Here are some numbered points:
[ 38 -45  75   8 -49 -66 -44 -41  13   4   1  72  33 -34 -33   7  36 -30
  55 -23  37  83 -33 100 -46  32 -43 -14  38  -5  19  18 -37 -22 -70  76
 -59  38  15 -45  20 -47  23  44  -6 -28 -54  39  67 -67 -19  65 -33 -16
 -25  34  39  44  -9  51  -6  31 -48  99 -43 -52  53  10 -69 -46  34 -57
   0  77 -40  -3 -43 -42 -35  -6 -64 -32 -39  31 -38  72 -13   7  28  10
   2 -47 -69 -47 -36 -22  37  40 -70 104  38  -3 -34  35  26 -39  42 -36
 -42 -29  26  89 -31  35  18 -12  30  37 -37 -48 -29  23  43 -14  36 -62
  35  29  14 -24   5  27 -48  32  25 -34  28] 0
[ 38 -47  71   3 -51 -63 -45 -41  11   2  -2  73  29 -33 -31   5  36 -34
  53 -26  38  77 -32  99 -48  34 -47 -20  39 -10  13  16 -36 -24 -68  72
 -61  39  14 -49  19 -43  22  39  -9 -32 -56  34  64 -67 -22  58 -31 -19
 -29  35  32  40 -12  53  -9  30 -51  95 -45 -48  47   7 -66 -50  33 -54
  -1  73 -40  -5 -43 -46 -34 -10 -64 -30 -36  32 -38  67 -14   0  27   8
  -1 -49 -69 -51 -39 -26  37  35 -69 101  39  -9 -38  36  22 -43  40 -33
 -39 -32  27  89 -35  30  15 -15  31  38 -41 -50 -33  15  38 -17  37 -59
  35  28  13 -30   4  26 -51  32  24 -32  23] 1
[ 35 -43  73  -5 -46 -65 -41 -37   4  -6  -9  81  29 -30 -29  -2  32 -33
  59 -17  35  60 -29  98 -45  33 -50 -27  35 -15   6  10 -32 -20 -68  67
 -57  36   7 -50  13 -45  16  35  -5 -39 -52  34  68 -64 -30  49 -28 -26
 -36  33  18  37 -19  63 -16  25 -50  82 -40 -50  34  10 -67 -51  29 -56
  10  72 -36 -13 -39 -49 -31  -7 -61 -28 -36  31 -34  60  -4 -11  36   1
   3 -46 -67 -50 -34 -33  33  31 -68  95  36 -17 -44  34  24 -48  48 -33
 -40 -27  38  93 -41  24  17 -23  30  36 -46 -48 -27   1  37 -12  35 -61
  31  23  23 -33  13  21 -49  27  18 -31  16] 2
[ 28 -35  77 -10 -34 -71 -34 -31  -5 -14 -18  88  35 -28 -32 -11  25 -20
  70   1  30  36 -28  92 -37  28 -45 -25  29 -11   1   1 -29  -7 -67  64
 -46  29  -2 -45   4 -53   7  35   7 -41 -40  39  76 -56 -35  39 -29 -32
 -39  29   5  38 -27  75 -24  17 -42  63 -27 -59  22  20 -70 -44  21 -65
  28  73 -30 -21 -33 -45 -28   5 -51 -30 -42  27 -29  53  15 -16  52  -8
  13 -38 -60 -43 -21 -37  26  29 -64  82  30 -19 -44  29  31 -45  62 -38
 -47 -14  54  94 -42  21  26 -30  26  30 -44 -40 -11  -9  40   0  29 -69
  23  14  41 -25  28  12 -41  19   9 -34  11] 3
[ 19 -30  72 -18 -18 -64 -29 -28 -16 -24 -27  89  34 -29 -37 -22  16   1
  76  26  23  -2 -30  73 -30  23 -39 -17  21   6 -11 -10 -28   5 -55  48
 -30  22 -13 -38  -7 -63  -4  24  16 -41 -24  35  76 -40 -39  15 -32 -38
 -41  23 -15  30 -34  86 -32   6 -35  27 -12 -68  -2  25 -59 -37  11 -69
  50  62 -27 -30 -28 -39 -28  28 -35 -34 -51  23 -27  32  38 -11  67 -19
  21 -31 -45 -36  -6 -40  17  16 -50  53  23 -20 -41  24  32 -40  73 -46
 -57  -1  71  85 -41   7  29 -36  22  23 -41 -32  13 -19  34  11  23 -67
  13   4  59 -10  50   1 -33   9  -2 -41  -2] 4
[ 12 -25  67 -17 -10 -59 -24 -24 -22 -30 -32  82  35 -29 -40 -27   8  11
  76  35  17 -21 -31  57 -25  18 -32 -10  14  13 -13 -17 -26  12 -48  39
 -21  15 -20 -31 -14 -69 -12  21  21 -37 -16  34  74 -32 -38   3 -33 -38
 -38  18 -21  28 -36  83 -35  -1 -28   6  -4 -71 -12  29 -54 -30   4 -68
  58  54 -25 -33 -24 -33 -27  35 -27 -36 -56  18 -25  21  47  -6  71 -25
  25 -26 -38 -29   1 -38  10  13 -43  34  16 -15 -36  18  34 -34  75 -50
 -63   6  73  73 -37   4  32 -37  18  17 -35 -27  23 -19  32  17  18 -64
   6  -4  66   0  55  -6 -27   1  -9 -45  -5] 5
[  4 -20  56 -11   1 -48 -21 -22 -28 -33 -34  69  33 -31 -45 -32  -1  26
  73  48  10 -40 -33  32 -20  12 -25   3   6  24 -13 -25 -26  19 -37  23
 -10   7 -27 -24 -22 -69 -20  14  26 -31  -5  31  67 -20 -33 -12 -37 -34
 -32  11 -24  21 -35  76 -35 -10 -21 -22   6 -64 -23  31 -43 -23  -5 -59
  67  41 -23 -34 -21 -26 -28  43 -15 -41 -64  12 -24   5  59   4  75 -30
  29 -20 -26 -22  10 -33   2   6 -31   6   8  -6 -29  11  33 -27  75 -57
 -72  15  72  54 -30  -3  32 -35  12   9 -28 -21  37 -13  27  23  11 -54
  -3 -13  72  14  60 -15 -21  -8 -18 -51  -9] 6
[ -2 -19  43  -7   6 -41 -20 -22 -33 -35 -35  55  25 -33 -50 -34  -7  36
  64  56   5 -39 -36  10 -18   8 -20  13   0  34 -12 -30 -28  21 -29   6
  -3   1 -32 -20 -28 -62 -26   4  25 -27   1  22  56 -13 -31 -24 -40 -32
 -28   7 -20  12 -34  68 -34 -17 -18 -40  10 -57 -28  28 -35 -19 -12 -52
  70  25 -23 -35 -21 -21 -30  50  -8 -45 -70   8 -25 -12  64  15  73 -34
  27 -18 -18 -18  14 -29  -5  -4 -23 -18   3   2 -24   6  27 -22  70 -63
 -68  18  69  35 -26 -10  28 -33   8   4 -23 -18  46  -4  18  23   6 -46
 -10 -19  73  24  62 -22 -18 -14 -24 -56 -13] 7
[ -2 -18  44 -10   3 -44 -19 -20 -34 -36 -36  57  26 -31 -47 -36  -7  31
  65  53   5 -40 -34  13 -18   8 -21   9   0  30 -15 -31 -26  19 -33   8
  -7   2 -32 -20 -29 -66 -27   5  24 -28  -2  23  56 -17 -32 -24 -38 -33
 -30   8 -23  13 -35  69 -36 -17 -18 -38   7 -61 -29  27 -39 -19 -12 -55
  68  27 -22 -36 -19 -22 -28  47 -12 -42 -67   9 -24 -10  61  11  71 -35
  26 -17 -22 -19  12 -31  -4  -3 -27 -14   3  -2 -26   7  27 -23  69 -60
 -71  16  69  38 -27 -10  28 -34   9   4 -24 -17  43  -7  19  22   6 -50
  -9 -19  71  20  60 -22 -18 -14 -24 -53 -15] 8
[ -5 -17  37  -9   3 -43 -18 -20 -36 -38 -38  50  22 -31 -48 -38  -9  34
  59  54   4 -35 -34   4 -17   7 -19  12  -2  34 -15 -34 -26  18 -31   0
  -6   0 -35 -18 -32 -64 -30   0  23 -27  -1  19  50 -15 -31 -29 -38 -33
 -28   6 -20   8 -35  64 -36 -20 -17 -42   8 -59 -30  25 -37 -18 -15 -54
  67  19 -22 -37 -19 -20 -28  49 -10 -43 -69   8 -23 -17  62  16  69 -37
  24 -16 -20 -17  12 -30  -7  -8 -25 -24   1   1 -24   5  24 -22  66 -61
 -70  15  66  29 -26 -14  24 -34   8   2 -23 -16  45  -3  14  21   5 -48
 -12 -23  69  23  61 -25 -16 -17 -28 -54 -17] 9
[ -6 -16  32  -8   4 -42 -17 -19 -38 -39 -38  46  19 -31 -48 -39 -12  35
  56  55   2 -32 -34  -2 -16   6 -18  13  -4  35 -15 -36 -25  17 -30  -5
  -5  -2 -37 -17 -34 -64 -32  -3  21 -26  -1  16  46 -15 -31 -32 -38 -32
 -27   5 -19   5 -35  61 -36 -22 -15 -44   8 -58 -31  23 -36 -16 -17 -53
  67  14 -21 -37 -18 -19 -28  50 -10 -43 -69   7 -23 -22  62  18  67 -39
  23 -15 -20 -16  11 -29  -9 -10 -25 -29  -1   2 -23   4  22 -20  63 -61
 -69  15  64  24 -24 -16  23 -34   7   1 -22 -15  46  -1  11  20   3 -47
 -14 -25  68  24  60 -28 -15 -20 -30 -54 -18] 10
[ -8 -13  30 -13   1 -46 -13 -16 -41 -41 -40  43  20 -27 -44 -42 -14  31
  54  50   1 -34 -30  -5 -12   5 -16   8  -6  31 -19 -39 -21  16 -34  -7
  -8  -4 -41 -15 -38 -68 -36  -3  20 -25  -4  16  44 -18 -31 -35 -34 -33
 -27   4 -23   5 -36  58 -38 -25 -13 -47   5 -63 -35  22 -40 -14 -19 -57
  63  12 -17 -39 -14 -17 -24  46 -13 -38 -64   6 -19 -24  58  13  64 -42
  22 -12 -23 -13   9 -29 -11 -11 -29 -32  -2  -3 -22   3  21 -19  60 -57
 -73  13  61  21 -23 -18  22 -34   7   0 -20 -12  41  -6  12  18   2 -52
 -17 -28  64  19  56 -31 -12 -22 -33 -50 -21] 11
[ -9 -11  33 -13   2 -46 -12 -14 -41 -40 -39  43  24 -25 -42 -41 -15  29
  56  49   0 -41 -29  -3 -11   4 -15   7  -7  27 -18 -39 -20  18 -34  -4
  -7  -5 -40 -13 -38 -68 -36   1  23 -24  -2  21  47 -18 -29 -34 -33 -31
 -25   3 -27   9 -35  57 -36 -26 -11 -51   7 -63 -37  26 -40 -13 -20 -58
  63  16 -16 -38 -13 -16 -22  42 -13 -37 -63   5 -17 -22  57   9  65 -41
  25 -11 -23 -12  11 -27 -12  -7 -28 -31  -3  -4 -20   2  25 -17  62 -56
 -70  15  59  22 -22 -14  26 -33   5  -2 -19 -11  40 -10  16  21   1 -52
 -17 -29  65  18  53 -31 -11 -23 -34 -49 -19] 12
[-11  -5  40 -19  -1 -54  -6  -7 -43 -41 -40  43  32 -17 -33 -42 -16  18
  59  40  -1 -57 -20   3  -5   3 -12  -4  -8  11 -19 -41 -12  19 -41   5
 -12  -6 -42 -10 -40 -68 -38  12  26 -22  -6  30  52 -24 -29 -31 -24 -31
 -24   2 -40  20 -35  53 -37 -28  -7 -52   5 -68 -42  31 -48  -9 -22 -65
  56  24  -9 -38  -6 -13 -14  29 -18 -28 -53   4 -10 -14  49  -8  63 -43
  29  -5 -29  -8  10 -27 -13   3 -35 -25  -4 -13 -18   1  33 -15  62 -46
 -61  14  52  26 -20  -6  32 -33   4  -3 -16  -6  29 -26  26  23   0 -59
 -19 -30  61   6  43 -33  -6 -25 -36 -39 -14] 13
[-13  -3  37 -20  -1 -54  -3  -5 -44 -42 -40  39  32 -15 -31 -43 -19  17
  56  38  -3 -57 -18  -3  -3   2  -9  -5 -10   9 -20 -44 -10  19 -41   2
 -12  -8 -44  -8 -43 -66 -41  12  26 -20  -6  30  49 -24 -27 -35 -22 -29
 -23   1 -42  20 -34  49 -36 -31  -5 -58   5 -68 -45  31 -48  -6 -25 -65
  55  21  -6 -38  -4 -11 -12  26 -18 -26 -51   2  -8 -18  48  -9  60 -44
  29  -3 -30  -5  10 -25 -16   2 -35 -31  -6 -14 -16  -1  33 -12  59 -44
 -59  15  48  21 -18  -7  32 -32   3  -5 -14  -3  28 -28  26  23  -2 -60
 -22 -34  59   5  40 -36  -4 -28 -39 -37 -15] 14
[-17  -3  26 -16   3 -48  -4  -7 -44 -40 -38  29  25 -19 -37 -41 -23  25
  49  44  -6 -42 -22 -19  -3  -1  -7   3 -14  19 -21 -45 -13  19 -35 -12
  -7 -12 -45  -6 -45 -67 -44   2  24 -17  -2  22  40 -18 -24 -44 -26 -26
 -19  -2 -35  10 -31  43 -33 -35  -3 -62   7 -64 -45  27 -41  -5 -29 -59
  57   8  -8 -35  -5  -8 -15  33 -13 -31 -57   0 -10 -31  52   1  59 -43
  26  -3 -24  -4  12 -21 -20  -7 -29 -47 -10  -8 -13  -3  27 -10  55 -50
 -64  16  47   7 -15 -15  27 -28   1  -8 -11  -3  35 -17  17  22  -5 -54
 -26 -38  59  14  42 -40  -3 -32 -42 -43 -21] 15
[-23  -3  10  -9   7 -40  -5  -8 -42 -36 -33  12  16 -23 -43 -38 -29  34
  38  50 -11 -23 -27 -40  -2  -5  -3  13 -20  26 -18 -45 -16  19 -27 -29
  -2 -17 -44  -2 -46 -62 -47  -9  22 -12   3  12  26 -11 -18 -48 -32 -21
 -14  -6 -23  -1 -26  32 -28 -41  -1 -47  11 -57 -39  22 -33  -2 -35 -51
  58  -9 -10 -31  -6  -4 -19  36  -6 -37 -62  -3 -13 -44  55  12  53 -40
  22  -2 -16  -1  14 -16 -26 -17 -22 -63 -15   1  -8  -8  19  -5  47 -56
 -65  17  40 -13 -10 -22  21 -23  -2 -13  -7  -1  43  -5   6  21  -9 -46
 -32 -43  57  23  41 -45  -1 -38 -46 -49 -23] 16
Which five points above are nearest to each new point? Their numbers follow each, smallest number first.
[ 32 -39   0 -21  16  25 -35 -27  -4 -13 -17 -11  20  -4  13 -10  28 -55
 -16 -57  38 -56   0 -39 -42  40 -55 -40  34  16 -12   2 -14  15  24   9
  18  35  -1 -55   5  25   8  14  15 -45  17  20  -8  21 -36  16   5 -33
 -42  39  19  18 -27   1 -23  19 -52 -61  16  25  18  17  24 -55  24  25
 -47   5 -23 -20 -31 -54  -9  13  19   9  22  40 -18  13 -53  18 -34  -7
  16 -45  22 -54  15 -39  30   9  23 -52  36 -30 -50  39  19 -53 -25  20
  24  15   7 -25 -47   3  18 -30  40  37 -52 -48 -58  19  20  15  38  25
  26  16 -41 -48  10  14 -50  21  11  17  -4] 7 8 9 10 11
[ 42 -12  36 -12  39  52  -8   0   4  -5  -8  -4  31  24  42  -2  38 -29
  21 -23  49 -12  28 -26 -15  52 -32 -24  44  37  -5  11  14  34  50  44
  42  45   8 -32  14  53  16  21  32 -30  40  31  29  46 -24  48  33 -22
 -28  51  48  26 -17   9 -14  28 -27 -23  37  53  49  32  51 -30  33  53
 -11  41   5 -11  -4 -33  19  31  44  38  50  52   9  47 -17  42   4   1
  32 -19  47 -29  36 -26  40  16  49 -29  47 -19 -32  50  31 -33  12  48
  52  35  18 -17 -31   9  31 -19  53  48 -33 -22 -27  45  29  33  49  52
  35  25  -4 -28  25  22 -24  30  19  45   2] 4 5 6 7 8
[ 27  -3  43 -27  29  51   1   9 -11 -20 -22 -33   8  32  48 -17  22 -20
  33  -8  34  12  36 -30  -7  38 -30 -27  29  11 -24  -5  23  19  48  45
  34  30  -8 -28  -2  56   0  -3  15 -35  32   7  39  40 -34  42  41 -32
 -35  37  34   1 -29 -24 -27  12 -20  -2  26  55  39  12  50 -26  17  54
   6  45  14 -25   5 -32  27   2  37  45  55  38  18  44  -1  19  19 -14
  13 -11  43 -23  23 -35  24  -9  46 -18  32 -28 -35  36  10 -33  26  53
  56  21 -15 -37 -35 -14  11 -31  39  33 -34 -14 -14  27   5  17  35  53
  20   9  13 -24  -7   6 -17  14   3  51 -19] 9 10 12 13 14
[-12  13 -16  -5 -64 -74  12  10  13  16  17 -64   5   1 -11  15  -8 -46
 -36 -70 -26  24  -2 -26  14 -38  21 -24 -15 -21   3  10   5 -41 -90  -5
 -73 -17  11  20   8 -40   7  17 -29  22 -68  10 -25 -81  21   0  -4  21
  22 -35  -2  17  19 -64  19   0  18  12 -59 -48   0 -15 -82  20  -4 -56
 -76 -10   8  18  11  21   3 -31 -77  -7 -26 -41   7  -2 -79 -13 -57  14
 -22  15 -84  19 -53  21 -10  16 -88  -6 -20 -14  22 -32  -2  21 -47 -20
 -32 -47 -53 -46  22  13  -9  20 -43 -23  22  16 -58  -6  14 -35 -29 -65
  -6   2 -67 -35 -42   3  17  -2   5 -15   9] 1 13 14 15 16
[ 18  18  51 -11  21  58  22  30 -16 -22 -23 -26 -13  50  64 -20  13   9
  48  21  26  42  54   3  14  30 -11  -2  20 -22 -15 -12  42   5  52  43
  30  22 -14  -8 -10  67  -7 -19  -2 -22  26 -14  51  39 -25  31  58 -25
 -23  29  12 -18 -25 -35 -25   3   1  33  17  65  22  -7  55  -5   8  63
  32  48  34 -24  26 -13  46 -32  35  61  68  31  38  37  27 -10  41 -18
  -5  11  44  -2  13 -24  15 -20  48  19  23  -7 -19  28 -11 -15  45  67
  68   9 -41 -12 -21 -20  -9 -25  32  24 -17   7  15   2 -16   2  27  60
  10   0  37   4 -40  -2   4   5  -5  66 -18] 12 13 14 15 16
[ 40   4  15  -1  34  66   0  -5  77  79  79  90 -60   4  30  79  47 -27
  -2 -44  18  -7  10  73   8  -2  46 -10  36 -18  -1  74  -3  -1  66  13
  47  32  75  42  72  58  70 -25 -21  68  41 -58   8  58  74  -5  16  76
  70   3 -34 -36  78  83  79  60  27  22  26  61 -19 -40  66  37  54  63
 -46  17  -5  79  -3  50   0   9  53  23  49  -7  -5   6 -48 -38 -27  78
 -31  12  61  32  17  73  44 -15  64  50  27  -4  62   8 -56  54 -15  43
  54   8  64  87  65  -8 -49  77 -12  23  58  17 -36 -44 -48 -11  13  65
  51  63 -38 -17  37  65  22  57  68  36  -3] 0 1 2 3 4
[ 37 -37   0 -14  21  27 -34 -26   2  -8 -11  -2  26  -3  15  -5  33 -48
 -16 -54  43 -55   2 -29 -41  45 -51 -32  39  23  -5   8 -13  20  27  11
  22  40   5 -51  11  27  13  21  21 -39  22  27  -7  24 -31  19   6 -28
 -37  44  24  25 -21  10 -18  24 -49 -53  20  27  22  23  27 -51  29  28
 -47   6 -22 -15 -30 -50  -8  21  23  11  24  45 -17  15 -52  24 -34  -2
  22 -43  26 -50  20 -34  35  16  27 -43  41 -23 -44  44  25 -48 -26  22
  26  20  15 -15 -42  10  24 -24  45  42 -47 -46 -53  25  27  20  43  28
  31  22 -41 -41  18  19 -48  27  16  18   3] 2 4 5 6 8
[-59  -5 -64  26  17  -4  -8 -17 -10  -1   1 -64 -28 -42 -55  -4 -52  47
 -35  42 -44  11 -47 -12  -1 -32  16  41 -57   5  16 -16 -31   9   5 -46
  16 -53 -13  15 -20 -26 -23 -31   0  16  17 -34 -52  14  13 -13 -51  12
  16 -35   9 -37   8 -66   6 -37  10  15  16 -20   0 -10   0  13 -45 -15
  27 -60 -21   4 -12  17 -36  -8  15 -55 -39 -30 -26 -29  36  12  -1  -7
  -5   2  11  12  14  15 -56 -20   9   6 -50  34  17 -38 -22  17 -18 -46
 -32  12 -43 -36  17  -8 -16  10 -27 -47  17   5  46  13 -38   5 -41 -10
 -49 -34  14  45 -24 -30   7 -41 -27 -51   4] 10 11 12 15 16
[ 56  10  23  -7  38  77   7   5  89  90  90 101 -58  18  44  90  62 -29
  11 -38  34  -4  24  75  14  14  51 -15  52   4  -6  87   9   1  76  15
  53  48  88  46  85  71  83 -26 -19  75  46 -56  19  65  83  -7  31  85
  78  19 -33 -37  88  99  89  74  32  20  30  74 -22 -39  77  41  69  76
 -30  21   5  89   5  56  13  32  60  37  63   9   6   5 -36 -19 -11  90
 -29  18  70  37  21  80  59 -18  73  49  43 -10  68  24 -54  60   1  57
  68  11  83  93  72 -11 -47  86   4  38  64  22 -35 -33 -48  -9  29  77
  66  77 -21 -22  59  79  27  72  81  51  -7] 0 1 2 3 4
[ 41  -8  41 -14  39  54  -4   4   3  -6  -9  -9  29  27  45  -3  36 -26
  26 -18  48  -5  32 -28 -12  51 -30 -24  43  34  -8   9  18  33  52  47
  43  44   6 -29  12  56  15  18  31 -29  41  28  34  47 -24  50  37 -22
 -28  50  48  23 -17   4 -15  26 -24 -17  37  56  50  30  53 -28  31  55
  -5  44   9 -12   0 -31  23  27  45  41  54  51  13  49 -12  40   9   0
  30 -15  49 -26  36 -26  39  12  51 -27  46 -20 -31  49  29 -31  17  51
  55  34  13 -21 -30   6  29 -20  52  47 -31 -18 -23  44  26  32  49  55
  34  23   2 -26  20  21 -21  29  18  49  -1] 5 6 7 8 9
[ 38 -24  20 -16  30  40 -20 -12   1  -8 -12  -4  28  11  29  -5  34 -40
   4 -38  44 -32  16 -31 -28  47 -42 -31  40  30  -7   7   1  27  39  29
  32  41   4 -42  10  41  13  20  26 -37  31  28  13  35 -30  36  20 -27
 -35  46  37  24 -21   9 -18  24 -38 -39  29  41  37  27  40 -41  29  41
 -27  26  -8 -15 -16 -42   6  26  34  25  38  47  -3  33 -33  34 -13  -2
  26 -31  37 -40  28 -32  36  14  38 -39  42 -24 -40  46  27 -42  -5  35
  40  27  16 -18 -39   8  27 -24  47  43 -41 -34 -41  36  26  26  45  40
  32  22 -21 -37  22  19 -36  27  16  32   1] 4 5 6 7 8
[-39  16 -78  -2  33   7  12   4  13  21  24 -22  -7 -19 -29  19 -31  21
 -49  19 -60  46 -23  29  19 -52  37  14 -43 -26 -11   6 -10  28  17 -55
  31 -47   9  36   3 -13  -1 -36  21  39  32 -14 -66  27  36 -27 -26  34
  38 -55 -11 -30  31 -50  29 -15  31  52  33  -9 -17  12  12  35 -23  -4
   6 -70  -1  26   8  38 -14 -41  29 -28 -22 -50  -5 -40  14 -16 -18  16
  17  22  24  33  32  37 -35 -37  21  45 -52   7  39 -58   0  39 -33 -26
 -18  30 -72   6  39 -31   6  32 -47 -56  39  25  21 -11 -22  25 -60   1
 -27 -12  -5  18 -59  -8  28 -19  -4 -28 -22] 11 12 14 15 16
[ 48   6  16  -1  37  73   3   0  82  84  84  96 -57  12  39  84  55 -25
   2 -39  26  -5  18  74  10   6  48 -10  44  -7   0  80   4   1  73  11
  52  40  81  43  78  66  76 -23 -19  70  45 -54  11  63  78 -10  25  80
  73  11 -38 -34  82  92  83  67  28  20  29  69 -25 -38  73  38  61  71
 -38  16   0  84   1  52   7  21  58  32  58   1   1   2 -41 -30 -21  83
 -29  14  67  33  20  76  51 -14  71  49  35  -4  64  16 -54  56  -9  52
  63  11  74  90  67  -7 -47  81  -4  30  60  18 -33 -42 -45  -9  21  73
  58  70 -31 -17  49  72  23  64  74  45  -2] 0 1 2 3 4
[-10  19 -25   2 -66 -68  18  15  16  20  21 -74   6   6  -5  18  -5 -38
 -45 -61 -24  14   4 -34  20 -35  25 -16 -12 -24   9  13  10 -43 -85 -14
 -76 -15  15  25  12 -34  10  21 -29  26 -71  12 -34 -84  25  -8   1  24
  26 -32  -8  20  23 -67  22   3  23   2 -61 -43  -7 -15 -77  24  -1 -51
 -79 -19  14  22  16  26   8 -33 -80  -2 -20 -37  12 -10 -72 -17 -67  17
 -22  21 -88  24 -55  25  -7  21 -90 -15 -18  -7  26 -29  -1  26 -56 -15
 -27 -49 -54 -54  26  18  -8  24 -40 -21  26  22 -49 -12  17 -36 -26 -60
  -3   5 -75 -27 -43   6  22   1   8 -10  14] 1 13 14 15 16
[ 29 -11  35 -28  28  47  -7   1  -9 -18 -20 -28  14  24  41 -15  25 -30
  23 -20  37  -4  29 -40 -15  40 -36 -34  31  17 -22  -3  15  21  45  39
  33  33  -6 -35   0  50   3   3  18 -39  31  13  30  38 -35  40  33 -33
 -38  39  35   8 -28 -15 -26  15 -28 -19  26  50  38  16  46 -33  20  49
  -6  38   6 -23  -3 -38  19   9  35  37  49  40  10  40 -13  24   8 -12
  17 -19  40 -30  24 -36  27  -3  43 -32  34 -32 -39  38  15 -38  15  47
  50  22  -6 -38 -39  -9  15 -31  41  36 -39 -22 -26  30  11  19  37  48
  23  12   1 -33   2   9 -25  17   6  44 -16] 7 9 10 13 14
[ 26   1  47 -25  29  54   5  13 -12 -20 -22 -34   6  36  52 -17  21 -14
  37  -2  33  19  40 -25  -3  37 -26 -23  28   7 -23  -6  27  18  50  47
  35  30  -9 -24  -3  59   0  -6  13 -33  32   4  43  41 -32  42  44 -31
 -33  36  32  -1 -28 -27 -27  11 -16   5  26  58  38  10  52 -22  16  57
  12  48  18 -24   9 -28  31  -2  38  48  58  38  22  45   5  17  24 -15
  11  -7  45 -19  23 -33  23 -11  48 -11  31 -25 -32  35   7 -30  31  57
  59  20 -20 -34 -33 -16   8 -30  39  32 -31 -10  -9  25   2  15  34  55
  19   8  18 -19 -12   5 -13  13   2  54 -20] 9 12 13 14 15
[-14  12 -13  -6 -63 -74  11   8  11  14  15 -61   4  -1 -12  13 -10 -48
 -33 -72 -28  26  -3 -26  13 -40  19 -25 -17 -18   2   8   3 -42 -88  -3
 -72 -19   9  18   6 -41   5  17 -29  20 -68  10 -22 -80  19   3  -6  19
  20 -37   1  16  17 -60  17  -2  16  13 -58 -49   3 -16 -82  18  -6 -57
 -75  -7   7  16   9  19   1 -28 -77  -9 -27 -43   5   1 -81  -9 -56  12
 -22  14 -84  17 -53  19 -12  15 -87  -5 -22 -15  20 -34  -2  20 -45 -21
 -33 -47 -49 -46  20  12  -9  18 -45 -25  20  15 -60  -3  14 -35 -31 -66
  -8   0 -66 -36 -38   1  16  -4   3 -16   8] 1 13 14 15 16
[-51   2 -75  19  16  -4  -2 -11  -1   8  11 -38 -32 -36 -50   5 -44  36
 -53  29 -48  19 -41   9   5 -36  24  32 -54 -12  10  -7 -26   7   6 -43
  16 -54  -4  23 -11 -25 -14 -37  -1  26  17 -39 -71  14  23 -13 -46  21
  25 -39   3 -44  17 -67  15 -29  17  28  15 -19  -2 -13   1  21 -37 -14
  11 -60 -16  13  -6  25 -31 -28  16 -49 -37 -34 -21 -27  22  -2 -18   2
  -7   9  12  20  13  24 -48 -26   9  23 -53  27  26 -42 -26  26 -35 -43
 -30  11 -67 -12  26 -14 -19  19 -31 -51  26  12  34   3 -44   3 -45  -9
 -40 -25  -2  35 -47 -21  15 -33 -18 -47  -2] 10 11 12 15 16
[-28  15 -67   1  37  17  11   2  23  31  33   0 -13 -19 -23  28 -20  18
 -61  12 -50  46 -22  45  19 -62  41  14 -32 -36  -8  17 -12  28  26 -40
  37 -36  20  39  13  -3  10 -39  19  45  37 -21 -72  34  43 -17 -24  42
  44 -63 -10 -36  39 -28  37  -4  32  58  35   2 -11   7  21  37 -12   7
  -4 -54  -3  35   6  42 -16 -53  36 -24 -13 -60  -7 -28   5 -22 -31  26
  13  22  32  35  34  44 -23 -36  29  57 -41   9  45 -59  -6  43 -46 -17
  -8  31 -59  26  45 -28   1  41 -57 -46  44  26  16 -13 -29  24 -55  12
 -16  -1 -17  17 -69   3  29  -8   7 -21 -18] 11 12 14 15 16
[ 30  -7  41 -26  30  50  -3   6  -8 -17 -20 -29  13  29  45 -14  25 -25
  29 -14  37   4  33 -35 -10  40 -32 -30  32  16 -22  -3  19  21  48  43
  35  33  -6 -30   0  54   3   2  18 -36  33  12  36  40 -33  42  38 -31
 -35  39  36   6 -27 -18 -25  15 -23 -10  28  54  40  16  49 -28  20  53
   0  43  10 -23   2 -34  24   8  38  42  53  41  15  43  -7  24  14 -11
  17 -14  43 -26  25 -34  27  -4  46 -25  35 -29 -36  39  14 -35  21  51
  54  23  -9 -36 -36 -10  15 -30  41  36 -36 -17 -20  31  10  20  38  52
  22  12   7 -28  -1   9 -21  17   6  48 -16] 7 8 9 13 14
[ 41 -10  38 -13  39  53  -6   2   4  -5  -8  -6  30  25  43  -2  37 -27
  23 -21  48  -9  30 -27 -14  51 -31 -24  43  36  -6  10  16  33  51  45
  42  45   7 -31  13  54  16  20  32 -30  41  29  32  46 -24  49  35 -22
 -28  51  48  25 -17   7 -14  27 -25 -20  37  54  49  31  52 -29  32  54
  -8  43   6 -11  -2 -32  20  29  44  39  52  52  11  48 -15  41   6   1
  31 -17  48 -27  36 -26  39  15  50 -28  46 -20 -32  50  30 -32  14  49
  54  35  16 -18 -31   8  31 -20  52  47 -32 -20 -25  45  28  32  49  53
  35  24  -1 -27  23  22 -23  30  19  47   1] 4 5 6 7 8
[ 32   2   7   4  35  62  -2  -7  70  73  74  84 -57  -2  23  72  39 -19
 -14 -40   9  -3   3  74   7 -11  45  -3  28 -32   3  67  -8   2  63   9
  47  23  69  40  65  52  63 -25 -17  65  42 -56  -1  56  70  -5   9  72
  67  -6 -34 -36  73  74  74  52  26  27  28  55 -18 -36  63  36  46  58
 -51  10  -9  74  -5  49  -5  -6  52  16  42 -16  -9   4 -48 -48 -39  71
 -26  11  60  31  20  69  35 -14  62  54  19   2  59  -1 -52  52 -27  36
  48  11  53  84  62  -6 -44  73 -21  14  56  16 -29 -47 -48  -7   4  60
  43  55 -48 -10  24  58  21  49  60  29   0] 0 1 2 7 16
